Each named move below is a turn or a mirror, shown by a few rows before and after it. Which moves, in which order, take the first row of each later pair to the second? The first pair is answered.
move z445:
[-0.17 -2.46 -0.12  0.92  2.61  1.52  0.84  2.09 -3.53  0.76  1.10 -0.81
 -0.52 -0.41  3.31 -0.04  0.17] -> [ 0.69  1.09  2.12  2.88  1.48 -1.09 -0.46  0.54 -0.53  1.69  2.17  3.03
 -0.32 -1.25  1.30  1.39 -2.70]
[ 0.40 -1.66 -1.56  1.63  1.69  2.89  0.01 -0.12 -1.95 -2.16  2.43  1.35
  1.44  1.72  1.14 -1.18 -0.13] -> [ 0.72  0.01 -0.67  2.34  0.83  1.66 -0.75 -0.72 -0.38 -1.98  2.93  3.10
  1.65  1.46  0.21 -0.41 -1.51]
[ 1.02 -2.77  0.69  0.59  1.55 -0.06  1.74  0.82 -0.19  2.11  1.43 -0.44
 -2.16 -0.35  0.14  0.92 -0.67] -> [ 1.36 -1.79  0.78  0.59  1.02 -0.57  1.19  0.57  0.41  2.25  1.90  0.49
 -2.01 -0.59 -0.15  1.16 -1.36]
move z86:
[ 0.88  1.30  0.65  0.00 -1.25  0.90 -0.67  0.28  0.57 -1.49 -1.43  0.18
  0.17  0.82 -0.79 -0.13  0.36] -> [ 0.71  1.57  0.65  0.12 -0.95  0.60 -0.42  0.15  1.25 -0.90 -1.10  0.68
 -0.05  0.85 -0.58  0.11 -0.66]
[-0.29  2.18  0.56 -0.01 -0.89  1.09 -1.02 -1.61  3.67 -1.78 -0.08  0.84
  3.59  2.20  0.24 -0.62  0.67] -> [-0.24  2.64  0.77  0.21 -0.69  0.78 -0.91 -1.30  4.09 -1.21  0.29  1.37
  3.32  1.93  0.38 -0.14  0.12]
[ 0.72 -0.44 -0.26 -1.34 -0.18  0.41  1.01  1.13  0.25 -0.17 -0.73 -0.68
 -0.18  0.46 -0.67 -0.23 -0.51] -> [ 0.38  0.12  0.09 -0.90 -0.16  0.12  1.15  1.22  0.60  0.17 -0.48 -0.32
 -0.36  0.34 -0.41  0.26 -1.34]
move z846:
[-0.23 -0.90  0.42  1.88  1.29  0.54 -0.66 -0.77 -1.68 -0.58  0.82  1.23
 -0.36  0.01  0.67 -0.90  1.66] -> [ 0.04 -0.50  0.73  2.15  0.61  0.22 -1.19 -1.27 -1.44 -0.54  0.93  1.73
  0.05 -0.36  0.07 -0.90  1.31]
[-1.83 -0.21  0.77 -1.15 -1.41  1.88 -0.32 -0.88 -2.09 -2.04 -1.36 -2.06
  0.73  0.96  2.05 -0.62  1.72] -> [-1.40  1.22  1.44 -0.66 -2.70  0.29 -1.65 -2.18 -0.36 -2.46 -1.37 -0.60
  1.48  0.14  0.53 -0.49  1.13]
[ 3.20  0.23 -0.46 -1.27 -0.60  0.97  0.39  2.26  0.09 -2.58  0.54  1.77
 -4.58  0.10 -0.63 -0.91 -3.32] -> [ 3.26  0.15 -0.70 -1.03 -1.05  1.02  0.15  2.28  0.05 -2.47  0.39  1.79
 -4.27 -0.35 -0.60 -0.83 -3.07]
move z781:
[ 0.61 -0.03 -0.33 -0.07  0.95  1.03  0.92  1.11 -0.20 -0.32  0.52  0.00
 -0.96  1.29  1.25 -0.14 -0.73] -> [ 0.52 -0.43 -0.48 -0.01  1.07  1.18  0.23  0.71 -0.86 -0.64  0.76  0.06
 -0.82  1.41  1.11 -0.60 -0.23]
[ 1.13 -0.47  1.09  0.06  1.43 -0.87  1.49  1.01 -0.18  1.47  0.09 -2.10
  1.07 -1.85  1.68 -0.12 -0.46] -> [ 1.06 -0.49  0.77  0.30  1.65 -0.59  1.79  0.91 -0.06  1.36  0.02 -2.25
  0.84 -1.86  1.85  0.31 -0.59]
[ 0.26 -1.36  0.59  2.14  0.39 -0.19 -2.24 -1.96 -2.20  0.34 -0.87 -1.15
 -0.09 -0.82 -0.34 -0.73  3.37] -> [-0.09  2.81  1.69  1.32 -0.58 -1.86 -0.26 -0.15  1.51  1.92 -0.78  1.24
 -1.19 -0.29 -0.88  2.26 -2.55]
move z966:
[ 0.98 -2.30  0.61  1.26  0.78 -0.58  0.02 -0.39 -0.23  3.07 -0.69 -1.31
 -1.30 -1.17  1.47  0.86  1.17] -> [ 0.80 -0.24  0.66  0.44  0.42 -0.89  1.27  0.75  1.66  3.12 -0.42  0.00
 -1.89 -0.68  1.64  1.63 -1.78]
[ 0.45  0.76 -0.64  0.95  1.50  1.00  0.26  1.22 -0.99  2.61  2.72  0.58
 -1.74  1.38  1.02  1.93 -0.54] -> [ 0.60  0.85 -0.11  2.14  1.09  0.49 -1.14  0.14 -0.85  1.88  3.82  1.47
 -1.05  1.27  0.47  1.84  0.07]
[-0.65  1.49  0.69 -0.79  0.36 -1.41  1.51  2.11  0.84  2.35  0.09  0.66
 -1.12  0.59  0.05  1.30 -3.21] -> [ 0.60  1.34  1.34  1.93 -0.86 -1.71 -1.96 -0.82  0.45  0.36  1.29  2.90
  0.45 -0.19 -1.12 -0.17 -0.41]
Now pairs of rows:
Between the rows of a pair lie 2 to 3 moves.
[-0.19  1.61 -0.07 -0.03 -0.71  0.63 -0.09 -0.34  1.87 -1.09  1.40  0.91
  0.55  1.62 -0.55  0.28 -2.60] -> [-0.26 -1.56  0.01  1.60  1.92  1.71 -0.03  0.45 -1.94  0.62  1.40 -0.73
 -0.70  0.92  1.57  0.13 -0.57] -> z966 then z86 then z846
[ 1.19  0.71  1.52  0.28  0.16 -1.20 -1.22 -0.21  1.10  2.87 -0.92  1.07
  0.18 -2.12 -0.64  0.52  1.93] -> [ 1.52  2.11  1.20  0.22 -0.62 -0.99 -0.52  0.41  2.87  1.50  0.43  2.45
  0.08 -0.95 -0.91  0.38  0.50] -> z445 then z966 then z966
[-2.02 -0.65  1.51  1.44  1.27 -1.04  1.86  0.59 -0.31  4.76  0.09  0.16
 -1.30 -1.09  1.66  2.57 -3.06] -> [-0.46 -1.22  2.25  4.37  0.39 -1.43 -2.35 -3.00 -0.68  1.63  2.32  2.16
  0.94 -1.69  0.16 -0.24  0.71] -> z445 then z966 then z966
[ 0.93  1.51  1.45  1.00 -1.15 -1.89  0.26 -0.13  1.00  1.62  0.20  1.81
 -0.19 -0.40 -0.34  0.90 -1.87] -> [-0.03 -0.12  0.76  0.01  0.10 -1.24  1.04  0.41 -1.08  3.24 -1.55 -0.72
 -0.73 -1.10  0.50  1.81 -0.83] -> z966 then z966 then z781
[ 1.67  3.14  2.57  0.01  0.78  0.14  0.60 -0.99  1.58 -0.42 -0.59  2.31
 -2.47  0.65 -1.02  0.74 -2.39] -> [ 0.74  0.19  2.58  0.56  2.78  0.17  0.48 -1.00 -1.69  2.61 -2.01 -0.57
 -3.25 -0.77  0.22  1.19 -0.35] -> z966 then z966 then z86
[-0.70  2.03 -0.56 -1.59 -1.13 -1.10  1.21 -0.81  1.02  1.77 -0.98  0.28
  0.67 -0.18 -2.52  2.79 -1.69] -> [-0.12  1.39 -2.07 -2.76 -1.94  0.87  1.07 -0.73  1.15 -1.40 -1.12 -0.18
  1.69  1.48 -2.62  0.29  0.19] -> z445 then z966 then z86
[ 1.38 -3.48  0.93  0.70  0.07 -0.05 -0.52 -2.48 -1.01 -1.65 -0.66 -1.81
  0.35 -1.85  0.68 -0.16  2.80] -> [ 1.05 -0.83  2.43  0.82 -0.17 -2.39 -0.28 -2.66  0.95  1.31 -1.03 -0.31
 -0.27 -2.82 -0.28  2.54 -0.72] -> z445 then z966 then z445
[ 0.78 -1.19  0.74  1.31  0.51 -0.01 -1.20 -0.79 -1.66 -0.26  1.12  0.66
 -0.12  0.24  0.67 -1.05  1.16] -> [ 0.63 -0.43  1.15  1.01 -0.64 -1.37 -1.93 -2.01  0.11 -0.62  0.49  0.73
  0.94 -0.49 -0.85 -0.81  1.05] -> z966 then z846 then z781
[-0.78  1.82 -0.49 -0.46 -0.54  0.72  0.12  2.08  2.71 -1.16 -0.63  1.22
 -0.64  1.72  0.93 -0.46 -2.17] -> [-0.27  1.52  0.65  2.25 -0.97 -1.21 -2.96 -1.18  2.09 -0.25 -0.28  2.13
  0.73 -0.48 -0.44  0.12 -0.07] -> z966 then z966 then z445
[ 0.04  1.50  1.16  2.34 -1.97 -1.18 -1.71 -1.69  2.32 -1.22  2.39  2.48
  1.43 -0.53 -3.31 -0.06 -1.47] -> [-1.45  0.34 -1.38 -3.08 -0.91  1.03  3.04  2.30  1.97 -0.38 -1.24 -2.10
 -0.05  1.13 -1.74  0.49 -2.19] -> z86 then z966 then z966
[ 1.55 -0.97  1.34  0.76 -0.87  0.09 -1.52 -2.10 -0.18 -0.31  0.45  0.07
  0.96  0.96 -0.85 -0.56 -0.12] -> [ 1.48 -0.38  0.97 -0.13 -0.27  0.82  0.74  0.27  0.27  0.02  0.80  0.08
 -0.10  2.04  0.63 -0.16 -2.63] -> z781 then z846 then z966
[-0.40  0.01 -0.24 -1.20 -1.40 -1.12 -0.94 -1.54  0.79  0.00 -2.19 -1.79
  0.56 -1.28 -1.64  0.08  1.42] -> [-0.65 -0.01  0.61 -0.29 -0.63 -1.86 -0.53 -1.22  0.25  2.28 -2.23 -1.76
 -0.21 -2.10 -0.91  1.37  0.36] -> z86 then z966 then z966
